In the rows, zero is written as 128.
One turn sends every row of this set to another row. A few are shown first. Where does it send the rows asked after them?
j_57: [143 115 155 134 170 140 134 129 160 131 111 119 103 125 124]
j_42: [140 134 164  97 133 117 128 104 141 147 110 107  57 124 126]
j_953: [141 133 114 120 148 117 140 117 105 179 144  91 106 129 183]
j_500: [134 148  96 142 133 106 120 110  99 150  91 116  81 130 145]
j_867: [124 110  97 110 159 109 134 102 137 122 118 130  95 144 187]
j_619: [153 130 112  86 147 116 111  99 131 135 111 125  98 115 112]
j_135: [127 133 146 119 138 115 114  93 129 185 121 133 103 131 114]
j_502: [156 127 124 113 152 106 145 138 120 146 116  85 131 133 170]
j_62: [139 155 142 154 158 119 107 103 157 156 137 112  75 134 138]
j_337: [151 126 111 139 170 109 148 131  96 140 119 124  80 123 167]
j_988: [ 95 132 137 119 121 121  98 105 145 148 145 107  96 103 161]
j_835: [142 160 115 137 177 110  99 123 149 145 123 125  98 129 123]
j_674: [117 140 120 118 156 153 102 100 154 165 143 106  78 107 150]
j_113: [121 112 143 121 161  97 160 125 148 117 112 130  98 126 138]
j_6: [124 161 152  83 123 124 119 133 109 147 121 116  96 129 158]
j_702: [151 146 141 132 169 123 106 123 148 117 135 117  70 119 134]
j_879: [137 105 135 113 139 125 138 150 129 156 148  78 102 124 168]
j_38: [153 114 130 133 109 133 138 110 112 148 125 126 107 151 134]
j_226: [133 122 149 131 153 103 143 108 164 134 135  99 120 119 180]
j_623: [109 102 113 143 135 123 107 137 114 156 116 133  96 150 168]
j_189: [117 136 107 133 132 116  93 146 132 169 125  86  99 112 162]
j_780: [106  86 130  99 156 127 117  94 131 167  94 108  86 119 162]
j_693: [152 170 122 132 168 131 117 107 116 153  84 114  89 129 147]
j_413: [124 130 103  83 137 114 153 110 159 153 132 111  98 139 140]
j_456: [118 105 132  99 156 120 110  92 112 160  76 111 101 121 168]
j_559: [107 129 144 115 130 107 110 130 148 133 100 103  94 144 192]
j_484: [123  81 138 109 151 124 117 105 124 148  76 107  98 125 155]

j_337 moves to j_189
j_502 moves to j_953
Where do these go?
j_867 moves to j_623
j_113 moves to j_500
j_62 moves to j_702
j_619 moves to j_135
j_413 moves to j_38
j_456 moves to j_780
j_674 moves to j_57

One turn sends every row of this set to another row. A few are shown first. Where does it send the rows asked after them?
j_445: [124 109 138  92 142 106  80 133 123 152 159 154 115 168 141 109 139 157]
j_149: [114 101 145 119 146 103  75 139 123 145 151 160 129 168 148 106 141 157]
j_510: [116 113 114 114 147 123 110 116 178 148 126 160 152 166  79 129 147 157]
j_123: [143 146 114 109 119 153 113 163 165 146 149 142 140 121 125 104 136 159]
j_681: [150 122 101 133 156  99 125 139 135 113 177 141 139 137 145 136 152 170]
j_711: [129 129  94 128 193 111 108 136 143 138 141 122 121 141 154 138 154 167]
j_598: [162 124  99 139  99 145 107 137 140 144 154 157 143 161 118 113 108 146]
j_737: [127 135  87 133 183 106 120 129 150 142 135 136 122 141 164 134 135 175]
j_896: [119 127  76 118 163 158 105 141 143  99 121 159 135 156 118 131 146 120]
j_884: [156 135 104 103 104 158 119 142 164 142 153 145 143 132 121 108 137 156]
j_224: [153 123 100 134 104 141 119 139 132 148 171 138 141 148 109 116 114 151]
j_446: [164 142 110 109 123 152 115 147 162 128 151 148 169 141 116 106 134 164]
j_119: [135 105 122 115 119 132  91 111 155 134 108 134 137 165 134 150 168 162]
j_317: [142  93 110 126 118 121  91 114 176 125 113 137 142 177 129 132 155 164]
j_878: [147 119 104 133 155 109 114 127 143 115 182 138 147 138 144 132 158 185]
j_973: [116 124 128 137 143 113  60 118 136 130 148 156 117 165 142 112 117 130]
j_941: [151 128 110 143 114 153 110 130 125 160 169 149 143 167 119 108 118 151]
j_433: [130 114 109 141 163 119 116 118 136 119 165 122 140 140 158 139 160 180]
j_991: [120 115 129 125 142 102  82 131 121 148 139 153 147 185 152  88 143 160]
j_74: [ 99 132 123 149 145  96  76 132 135 138 142 145 135 160 143 123 132 114]
j_593: [139 144  97 131 181 103 106 131 141 132 119 141 129 147 161 138 144 178]
j_357: [ 96 153 100 108 155 137 138 144 147 124 152 175 134 175 143 142 128 148]
j_701: [140 106 111 113 120 121 107 120 165 129 104 133 136 173 135 149 166 161]
j_54: [125 125  66 121 156 154 111 147 152  98 129 154 122 155 115 128 137 128]
j_216: [114 130  95 117 182 115 112 118 153 147 137 124 105 137 152 132 156 162]
j_51: [117 136  89 121 161 148 119 148 135 102 130 149 141 152 129 144 132 107]
j_976: [110 101 117 108 144 127 105 119 172 152 127 149 135 170  82 123 141 135]
j_816: [155 125 114 135 114 163 103 123 140 149 170 150 139 177 116 108 118 150]
j_931: [142  94 106 106 120 122 104 113 173 118 112 135 133 177 117 131 156 148]
j_663: [115 112 132  94 140 112  75 147 120 143 145 167 128 172 137  98 146 158]
j_206: [105 139 120 146 141 102  67 137 146 133 147 156 128 163 140 118 120 118]
j_898: [129 130  68 124 152 147 125 145 140 103 128 151 152 159 130 136 139 116]
j_736: [153 131 111 106 118 159 105 146 164 142 150 145 158 127 110 110 125 161]
j_198: [ 95 156  81 133 149 138 125 156 152 114 152 158 151 165 139 126 116 148]
j_854: [132 141  95 128 187 112 109 121 148 161 135 129 118 144 147 119 153 174]
j_628: [144 125 118 101 120 155 124 154 160 142 152 140 131 116 114 120 141 160]
j_893: [119 111 102 119 130 131  86 112 157 139 103 162 152 163  90 120 139 160]
j_335: [118 103 122 118 131 126  98 106 176 147 114 162 140 165  94 124 147 142]
j_861: [122 112 128 107 150  98  80 132 116 151 137 159 134 169 158  99 137 150]
j_435: [114  96 110 108 137 123  93 107 162 150 116 154 158 170  93 119 146 153]
j_432: [100 148 112 110 158 141 140 141 148 125 170 165 131 160 140 135 121 129]
j_860: [106 153  80 110 154 145 132 149 143 120 165 160 139 165 133 141 119 133]
j_31: [106 147  95 113 153 147 134 156 160 111 156 163 148 165 143 134 114 141]
j_121: [114 124 127 140 154 108  55 126 137 123 143 155 140 169 150 122 127 128]
j_84: [137 122  91 144 160 116 107 128 125 122 170 132 153 134 156 137 151 175]

j_357 moves to j_854
j_898 moves to j_84
Where do these go?
j_976 moves to j_628
j_931 moves to j_224
j_74 moves to j_119
j_884 moves to j_860
j_206 moves to j_701
j_593 moves to j_991
j_861 moves to j_435

One turn sends every row of this set to another row. A few are shown first. Where does it send the rows asked after them?
j_232: [163 123 112 143 117 146 108 131 145 148 138  98 152 186 118 163 168 161
 141 144 125]
j_843: [133 107 113 116 137 143 105 113 147 138 150 145 170 151 124 122 138 110
 121 130 149]
j_245: [167 117 103 137 111 139 134 145 162  98 156  81 147 156 103 168 139 151
 140 101 100]
j_366: [159 142 103 146 124 120 138 138 139  88 140  99 106 132 129 144 118 146
 120  87 103]
j_474: [141 110 124 119 143 130 115 138 114 153 142  82 139 159 118 115 167 145
 116 132 155]
j_203: [134 106  95 121 150 145 112 116 148 135 133 145 175 165 125 134 142 115
 131 124 146]
j_934: [134 117 120 123 116 134 123 118 102 117 134 115 112 157 128  97 119 127
 125  78 130]
j_171: [147 121 110 122 113 148 122 137  91 133 141 103 122 160 111 103 176 131
 119 126 148]
j_779: [140 137 128 149 160 114 114 151 126 129 117 149 139 142 144 128 144 125
 124 140 125]
j_825: [142 138 140 154 116 128 107 131 164  92  96 114 155 165  89 140 115 131
 130 111 139]
j_160: [157 125  98 139 108 109 122 126 145  78 137 129 127 134 132 131 120 136
 134  77 109]
j_753: [148 139 134 149 128 145 106 144 165 107 108 110 164 168  83 144 107 128
 137 111 128]
j_389: [128 152 135 125 152 132 111 169 151 113 140 128 134 155  99 137 124 142
  98 106 111]
j_829: [172 111 112 158 135 118 110 124 158 123 140  88 152 170 118 151 154 150
 140 162 145]
j_969: [171 111 111 136 115 138 117 128 120 119 126  87 145 165 106 144 174 144
 151 164 132]
j_652: [159 131 107 145 115 110 146 170 149  92 134 128 117 144 126 117 118 125
 129  84 127]
j_943: [162 114  89 124 116 131 124 140 155  85 155  88 148 180 109 163 143 138
 135 138 101]
j_696: [149 136  84 134 108 139 123 128 104 106 122 122 102 158 124 119 131 109
 111  91 139]
j_92: [166 127  94 140 111 120 118 145 173  97 161 116 154 156 123 164 157 160
 134 113 102]
j_182: [119 134 145 129 143 126 105 164 139 111 143 128 134 173 100 138 129 127
  95 105 113]
j_270: [134 132 122 133 123 134 135 143 171 104 141 111 191 152 113  98 149 145
 135 123 147]
j_784: [158 146  82 142 111 117 139 152 143  71 141 106 120 156 137 131 124 129
 122 110 106]
j_908: [145 130 135 143 120 139 125 144 162 116 141 110 192 148 113  97 136 130
 146 135 142]
j_808: [143 127 135 138 120 147 120 128 100 156 126  93 128 177 131 108 151 150
 137 129 139]
j_36: [166 110  95 145 119 121 124 147 183  91 169 116 143 181 109 155 126 133
 130 113 122]
j_734: [147 124 104 135 125 139 126 108 107 126 143 117  91 146 135 128 126 126
 108  93 133]
j_834: [154 113 121 138 113 154 134 120 108 154 160 104 122 153 134 112 164 136
 129 129 146]
j_591: [178 107 116 150 102 153 131 124 140 137 142  88 153 160 113 153 163 143
 160 138 132]
j_308: [141 143 124 136 155 118 108 134 137 129 115 153 130 127 137 132 133 127
 112 137 133]
j_806: [144 112 111 121 129 129 121 138 107 136 103 115 110 148 116 122 127 116
 120  83 152]

j_366 moves to j_245
j_779 moves to j_182
j_389 moves to j_753
Where do these go?
j_92 moves to j_232
j_696 moves to j_784
j_474 moves to j_806

